In the rows, 128 means zero.
One hidden turn or mirror swaps the rows below in pairs. Which row is each named row swapped with?
j781: [137 111 133 107 103 123 150  98 117 129 122 131 110 157 108 119]
j362: [130 133 121 138  89 127 114 138 127 144 128 151 175 130 150 148]
j452: [153 122 164 132  71 126 133 112 135 132 133 131 148 115 135 139]
j246: [151 126 142 150 161 148 144 109 116 159 139 153 160 132 148 136]
j918: [105 128 135 144 155  97 133 153 132 109 135 116 158 134 123 122]
j387: [134 121 146 150 162 136 159 108 142 150 125 121 140  99 154 157]
j641: [125 113  85 100 142 105 127 132 122 144 126 125 127 104 130 119]
j389: [115 121 155 115  77 110 132 114 137 141 121 143 159 122 145 143]
j18: [149 130 103 134 122 162 139  78 140 143 126 125 126 135 117 139]
j173: [155 106 151 106 116 130 166 103 125 146 129 139 115 130 115 108]
j256: [105 114 131 116 107 130 101 125 142 135 119 150 163 132 105 155]
j280: [154 119 145 168 155 144 148 117 142 162 130 148 131 133 137 139]
j668: [147 125 108 140 182 131 148 127 119 131 124 139 110 128 123 132]
j135: [137 127 126 107 116 150 122 107 139 150 130 108 113 139 130 108]
j469: [117 141 160 129 130 131 129 135 163 107 124 160 144 101 120 165]
j118: [139  92 131  97 104 111 154 117 118 121 131 135 133 131  98 112]
j73: [ 98 126 104 113 108 118 117 114 139 117 132 140 178 113 127 128]
j228: [125 135 131 135 156 105 141 131 111 109 131 100 168 136 120 133]
j243: [111 130 170 103 144 120 114 120 107 115 126 146 114 130 123 117]
j234: [ 95 119 137 112  90 110 108 138 134 120 120 143 150 134 113 146]
j994: [141 122 135 127 160 143 152 129 131  76 125 146 127 124 111 125]
j671: [128 118 173 121 125 124 134 110 130 168 108 121 125 113 119 172]
j525: [124 147 130 130 119 117 138 171 124  99 129 151 155 142 142 135]
j971: [163 125 124 132 136 134 172 142 127 161 118 136 121 142 142 147]
j335: [127 118 168 138  98 130 158 107 160 139 125 122 113 106 146 153]
j804: [113 125 137 139 171 127 132 127 119  82 134 143 141 128 120 131]
j935: [105 146 117 149 143 126 124 126 130  98 141 130 157 138 132 118]
j946: [146 140 118 151 107 149  94 117 132 129 127 143 134 119 132 163]
j429: [138 124 135 107 161 131 161 126 153 131 127 131  94 111 122 126]
j565: [149 116  92 115 120 127 143 123 110 143 126 119 123 157 117 120]
j999: [123 147 139 152 147 117 120 143 138 121 126 130 164  97 155 160]
j784: [140 113 133 114 112 143 139 107 137 167 127 128  99 145 135 123]
j835: [143 125 170 140  88 110 136 125 154 132 132 119 151  99 128 141]
j42: [142 120 150 132 144 133 164 126 158 136 117 129 152  85 150 154]
j9: [124 128 166 121  84 114 134 127 132 111 127 138 162 120 112 145]
j608: [149  93 144 120 123 119 151 115 122 120 136 155 116 127  92 103]
j934: [102  99 149 118 119 114 148 123 134  95 128 158 111 131 102 126]
j199: [132 122 109 152 150 141 158 108 141 172 129 140 149 127 141 149]
j451: [103 121 131 149 166 115 118 126 128 107 119 152 171 124 113 146]
j614: [142 131 133 147 170 141 148 100 138 149 127 109 126 119 146 126]

Swapped with j429: j469
Swapped with j118: j452
Swapped with j362: j565
Swapped with j999: j668

One hidden turn or mirror swaps the rows below in pairs. Which row is each named row swapped with?
j153: [124 145 146 127 123 150 144 108 133 151 123 131 113 145  98 176 138]
j911: [162 130 128 137 116 102 130 113 134 125 101 137 158 159 129 114 116]
j625: [115 137 113 145 151 128 165 127 142 149 135 123 150 103 142 126 103]
j303: [132 133 121 113 114 144 139  91 134 105 115 136 166 117 121 111 119]
j802: [136 122 143 107 122 154 105 110 128 108 103 115 150 117 123 151 151]
j570: [127 157 146 100 133 132 132  96 141 166 129 140 117 118 116 114 114]
j860: [167 120 143 150 138 115 120 105 141 152 128 136 134 128 151 117 106]
j46: [127 164 149  94 119 131 100  94 134 146 125 125 116 140 115 115 131]
j711: [145 128 141 133 162 147  97 103 126 141 155 104 130 139 106 141 140]
j3: [127 114 126 152  93 132 115 114 137 129 141 108 100 159 138 151 104]
j45: [126 147 140 112 112 121 121 157 168 132 125 117 119  98 128 131 115]
j146: [106 146 120 130 142 139 140 124 149  87 116 126  88 124 108 123 129]
j300: [145 162 111 126 130 147  96 107 156 143 104 108 115 113 129 127 145]
j933: [156 126 114 132  98 117 133 109 125 124  97 116 154 139 153 133 120]
j117: [163 132 119 141 123 110 130 112 139 130  91 137 152 147 130 115 112]
j703: [ 89 129 134 155 110  91 125 119 125 150 144 143 119 128 103 111 113]
j386: [ 94 138 119 145 136 119 111 105 106 141 153  88 148 124 149 117 121]
j309: [111 124 113 116  98 134 112 125 144 127 131 110 158 109 116 121  91]
j592: [128 170  96 129 138 142 141 138 159 120 144 112 116 129 124 145 137]
j443: [124 122 143 115 126  88 122 143 159 150 116 121 100 113 129 100 126]
j938: [ 84 137 106 140 118 133 123 102 110 136 128 138 165 128 119 149 141]
j767: [105 100 151 125 117 100  98  92 120 125 123 152 121 129 129 139 139]
j660: [122 105 129 103 115 117 139 132 130 167 148 113  94 142 117 132 154]
j640: [133 136 129 130 121 108 137 132 110 155 143 142 151 107 110 165 139]
j74: [113 105 110 158 128 130 128 142 132 108 144 134  91 154 109 120 112]
j659: [135 127 105 127 126 132 140 119 144 138  98 102 153 129 166 120 155]
j302: [124 139 179 120 112 127 115 133 153 144  94 124 139 116 126 121 127]
j162: [109 159 111 118 159 137 126 108 148 143 148 152 119 137 102 110 139]
j973: [124 159 138 105 133 126 113 130 140  95 123 107  95 128  98 117 126]
j332: [104 123 115 138 157 119 106 103 156 105 136 124 107 138 156 104 132]
j853: [130 112 117 147 123 107 134 130 119 127 158 111 107 179 119 129 117]
j17: [104 125 155 162 148 133 126 147 136 141 149  84 118 129 141 123 136]
j989: [127 107 120 152 124 113 137 127 116 133 151 106 102 173 109 137 117]
j30: [106 113 114 139 118 112 109 125 105 170 150 104 117  98 119 141 131]
j517: [119 121 136 156 126 113 109 125 122 129 109  84 123 141 147 157 162]
j473: [146 145 111 125 150 107 148 113 151 105 109 113 112 129 127 115 158]
j120: [123 114 131 131 144 145 144 103 113 123 180 114 113 138  99 131 139]
j680: [118 124 142 141 146 101 123 127  85 115 128 103 155 100 125 131 130]
j206: [113 105 127 128 114  82 148 119  98 125 129 113 124 117 114 142 151]
j630: [119  91 152 121 134 106 113  92 108 124 130 154 128 117 133 143 141]
j527: [114 115 148 150 145 109 138 114  93 117 116 140 141  98 115 137 138]
j575: [111 157 151 102 101 136 133 137 131 131  93 127 116 129 131 141 140]
j268: [ 94 144 120 152 134 147 134  98 111 142 143  89 143 130 149 153 126]
j390: [109 126 111 130 149 135 120 105 156  87 133 124 100 134 156 117 129]
j701: [152 114 120 132 137 110 136 124 124 146 163 110  79 153 120 123 125]
j279: [134 131 153 151 145 126 110 141 124 142 143  97 134 114 140 166 153]
j323: [117 101 118 116 152 134 131 138 135 120 168 107 114 101 122 115 124]
j190: [110 131 138 147 166 119 145 145 110 144 144 115 122 117 151 119 146]
j990: [120 165 130 171 140 122 111  94 149 124 107 120 134 153 124 122 145]
j87: [149 111 133 156 131 122 117 116 124 120  93 157 152 136 122 123 134]

Swapped with j332: j767
Swapped with j120: j303
Swapped with j990: j703
Swapped with j660: j659
Swapped with j390: j630

One hidden turn or mirror swaps the rows below in pairs. Which row is each named row swapped with?
j447: [ 96 122 140 114 144 110 121 150 151 124 121 136 123 131 145 160 152 128]
j232: [152 121 127 121 110 167 110 150 106 115  86 151 113 103 121 128  94 127]
j448: [ 87 124 143 143 141 124 112 140 142 133 138 125 122 101 114 113 139  89]
j643: [114 106 149 113 130 116 116 153  99 114  70 120 152 112 113 148  99 118]
j975: [109 114 143 148 132 110 100 140 140 127 118 107 139 112 102 115 109  86]
j183: [129  93 149 132 160 130  96 143 137 129 119 160  76  84 128 162  96 123]
j716: [131  90 143 119 160 122 103 143 135 129 110 148  82  80 123 175 100 111]
j571: [130 118 130  99 112 126 144 155 127 132 157 151 112 100  88 114  91 114]
j112: [127 134  94 142 136 151 133 169 162 116 138 136 113  99 124 139 111 101]
j962: [146 117 116 113 156 111 109 138 105 102  91 134  93 112  88 119 101  94]
j175: [132 146 128 112 104  98 121 152 143 127 152 147 114 128 109 118 108 132]
j550: [120 118 136 131 123 142 127 162 110  98  97 158 132 106 139 133 114 172]
j569: [112 134 139 112 126  91 107 141 146 122 125 129 123 153 129 143 128 138]
j471: [135 126 121 115 121 119 140 154 143 129 166 153 108 111 101 116  89 113]
j142: [119 129 147  96 137  94 112 153 151 122 142 142 111 144 141 128 127 120]
j460: [105 108 129 131 138 148 114 159 132 106  92 154 134  86 143 173 127 138]
j196: [112 120 171 142 167 135 110 125 121 131 123 145  95 126 142 156 124 140]
j504: [151 118 129 120 127 154 109 146  90 111  81 154 106  95 108 122  97 119]
j305: [150 123 142 132 113 169  98 153 112 118  88 149 111 108 127 127  93 136]
j514: [107  96 147 104 179 119 150 144 108 113 120 154  96  93 128 165 123 126]
j237: [134  91 136 123 147 132 115 156 140 124 109 143  90  89 124 184  97 112]
j2: [112 105 168 123 182 126 117 130 113 121 121 153  95 118 134 157 126 141]
j219: [117  95 156 125 127 116 113 148 111 111  98 103 141 115  99 129  98  99]
j355: [113 106 157 121 187 128 137 140 107 124 121 162 104 105 126 164 121 138]
j849: [132 141 133 115 102 109 126 158 143 133 151 152 107 131 106 107 105 126]
j658: [130 142 112 140 141  93  78 143 122 129 115 137 103 115  88 122 105 113]
j282: [144 126 146 101 155 126 110 131  89 130 104 172  95 128 123 150 116 144]
j385: [ 92 133 128 134 141 141 141 138 121 120 146 159 123  89 114 111 150 127]
j568: [121 107 142  96 153 130 161 154 101 130 135 164 113  84 107 164  97 123]
j777: [148 127 118 112 160 108 111 135 102 114  98 132  89 114  84 126 102 101]
j966: [124 142 110 138 141 162 121 170 158 120 146 147 118 111 112 141 111  95]
j970: [132  96 135 103 132 131 161 164 120 128 155 150 111  93  93 137  89 114]
j93: [ 87 123 149 150 137 117 107 140 148 125 136 120 125 100 111 117 127  89]
j28: [ 92 129 129 146 114 129 127 130 119 125 144 136 127  92 112 117 146 134]
j267: [119 123 137 130 125 131 113 164 126 107 114 167 118 100 147 119 113 176]
j858: [125 114  96 132 137 153 143 174 145 108 111 127 114  92 110 161 106 105]
j612: [118 121 136 118 126 131 126 160 101  92  88 149 138 118 135 143 103 166]
j609: [104 101 153 126 126 116 105 142 140 130 113 104 137 111  98 132 105  84]
j814: [134 106  99 134 138 151 149 166 142 109 112 132 108 100 103 168 109  99]
j7: [131 115 139 115 124 128 140 153  94 102  73 132 133 121 119 141 112 150]
j645: [139 140 114 133 150  97  95 129 117 123 115 129  92 119  95 113 106 103]
j958: [109 148 125 111 125 121 126 128  99 113 133 161 114 109 119 115 150 150]

Swapped with j966: j658
Swapped with j175: j448
Swapped with j716: j232
Swapped with j305: j183

